In the rows, 128 means zero.
Rotation paths and how fast each direction turns (degrees each step)
Each turn is a multiple of 5 degrees from 10 to 175, or 0.
Each row of a path follows its step; steps can be skipped.
path 1
step 3: [122 138 123 126 134 135 131 125 127 116 128 124 129 139 138 120 117 126
 123 128 122 115 143 119 138 115 133 143 129 129 117 138 138 126 106 133
 121 129 125 113 136 130 136 124 134 113 126 136 136 112 131 128 117 131
 137 133 133 136 132 123 129 141 134 136 127 126 139 125 122 123 131 126
 124 134 117 131 119 116 144]
step 6: [114 118 125 130 122 131 139 129 123 133 119 125 118 111 124 125 132 132
 138 127 117 129 131 123 136 125 128 126 125 129 112 132 123 128 126 118
 125 126 133 114 121 111 120 114 138 120 125 151 121 116 108 127 126 135
 121 116 123 132 127 135 140 128 141 126 123 119 120 132 117 118 130 134
 129 133 135 130 136 122 117]
step 8: [127 127 118 111 127 130 115 128 144 133 118 143 134 136 132 123 122 135
 131 129 117 135 124 121 122 130 130 122 129 115 122 119 134 135 119 141
 117 123 128 136 130 119 129 121 145 139 123 127 134 122 133 133 128 133
 109 138 125 131 132 128 141 139 135 130 125 124 118 119 122 138 141 112
 125 141 118 121 118 127 132]
step 9: [129 123 126 123 120 144 126 116 134 124 130 142 139 124 134 129 123 119
 123 124 123 104 131 126 139 116 121 128 130 117 117 129 132 146 121 133
 119 122 117 135 126 126 132 126 142 132 119 114 133 121 132 134 129 126
 116 124 119 138 133 135 136 125 133 137 132 117 118 130 115 132 130 145
 126 117 121 135 115 123 129]
step 11: [127 121 136 124 134 125 133 136 127 120 128 133 138 121 128 120 114 132
 122 122 130 114 128 123 128 143 132 116 116 121 130 132 134 127 125 130
 119 145 139 107 131 135 142 120 132 120 126 130 135 123 100 125 124 139
 129 125 124 125 117 120 136 126 134 128 130 121 139 138 133 137 127 122
 127 139 111 138 125 129 135]
step 13: [124 125 115 114 123 120 114 131 113 130 116 120 123 121 119 125 128 122
 131 121 127 129 134 121 134 123 136 124 128 130 122 130 112 135 122 140
 116 134 129 122 120 111 130 129 142 127 116 132 134 123 134 120 126 125
 131 138 103 132 129 132 124 145 120 133 135 137 137 124 124 126 122 126
 143 137 126 131 133 127 111]
step 17: [124 120 128 128 125 129 137 119 136 139 125 134 143 116 120 134 125 127
 126 115 118 122 129 124 122 131 129 126 125 122 119 125 124 145 124 131
 129 101 131 119 111 130 124 110 129 121 129 136 133 126 126 121 130 150
 122 112 130 112 124 127 129 134 136 133 136 120 125 135 125 140 132 131
 141 133 119 132 123 123 123]
step 19: [120 125 123 119 132 123 122 122 133 141 137 129 130 125 131 121 120 117
 139 128 120 126 134 123 130 130 141 132 117 130 114 129 138 120 117 136
 121 130 134 126 145 126 143 130 145 119 124 127 137 130 120 119 122 121
 122 135 126 144 137 121 122 135 129 141 121 127 142 126 124 148 132 128
 133 147 129 122 126 117 140]
step 20: [118 125 122 117 137 128 122 126 127 137 131 130 118 136 131 114 126 121
 109 125 134 118 147 119 137 122 133 132 125 133 126 132 144 132 118 145
 120 129 137 127 131 122 137 119 135 126 125 121 143 130 130 136 124 123
 136 129 119 121 129 141 130 126 128 144 128 113 127 131 110 139 143 131
 125 133 124 136 127 137 122]
Speeds:
[127 129 127 129 130 127 123 128 126 129 127 130 130 129 126 127 128 127
 128 127 130 127 131 128 129 131 127 130 128 129 127 127 126 128 129 128
 129 130 126 127 128 126 126 131 132 132 131 128 127 129 129 125 130 124
 126 128 129 129 129 128 128 127 126 125 129 131 130 131 131 128 126 132
 131 130 129 124 129 125 129]  125
[128 127 128 128 126 130 129 131 129 128 129 128 129 126 124 129 129 126
 128 131 128 130 128 129 128 125 130 126 130 127 123 134 128 132 130 131
 130 126 128 127 128 126 129 126 128 127 131 127 129 126 129 128 128 127
 127 129 126 128 129 127 128 126 128 125 129 129 128 129 132 128 126 129
 129 124 130 128 126 128 125]  90
[131 130 127 126 128 129 127 130 129 124 130 128 128 129 126 125 129 130
 125 130 129 128 125 124 125 131 128 127 127 127 130 129 129 128 130 131
 128 127 129 129 127 129 129 129 129 127 132 129 126 129 129 125 129 130
 129 127 130 122 129 129 128 128 129 127 130 129 127 131 124 130 128 127
 128 130 126 128 129 129 126]  110
[130 130 128 128 129 127 124 128 125 129 131 127 126 132 125 126 132 127
 125 127 129 126 126 127 131 127 129 127 128 126 126 131 125 126 125 125
 130 124 127 127 129 127 128 127 128 124 126 128 126 130 126 126 126 127
 128 127 127 128 130 126 128 130 131 133 128 129 126 127 128 127 127 131
 129 128 129 127 128 128 128]  110
[127 128 130 127 128 127 128 126 126 130 130 129 126 130 128 130 126 129
 126 126 127 128 129 127 131 128 131 130 127 128 127 128 132 128 129 131
 126 129 124 131 129 125 131 129 128 129 131 127 126 127 131 128 127 129
 127 129 128 130 131 128 127 133 130 125 130 129 129 125 127 130 127 128
 123 126 126 128 130 128 126]  65
[132 124 126 127 128 126 125 125 129 129 129 126 132 129 129 129 126 128
 128 127 130 128 127 130 124 126 125 129 130 126 129 130 128 130 128 126
 128 129 124 129 128 131 128 125 129 127 128 131 126 127 129 127 129 130
 123 129 130 128 127 128 131 128 127 128 132 127 125 127 128 130 129 129
 127 128 130 128 130 128 131]  45
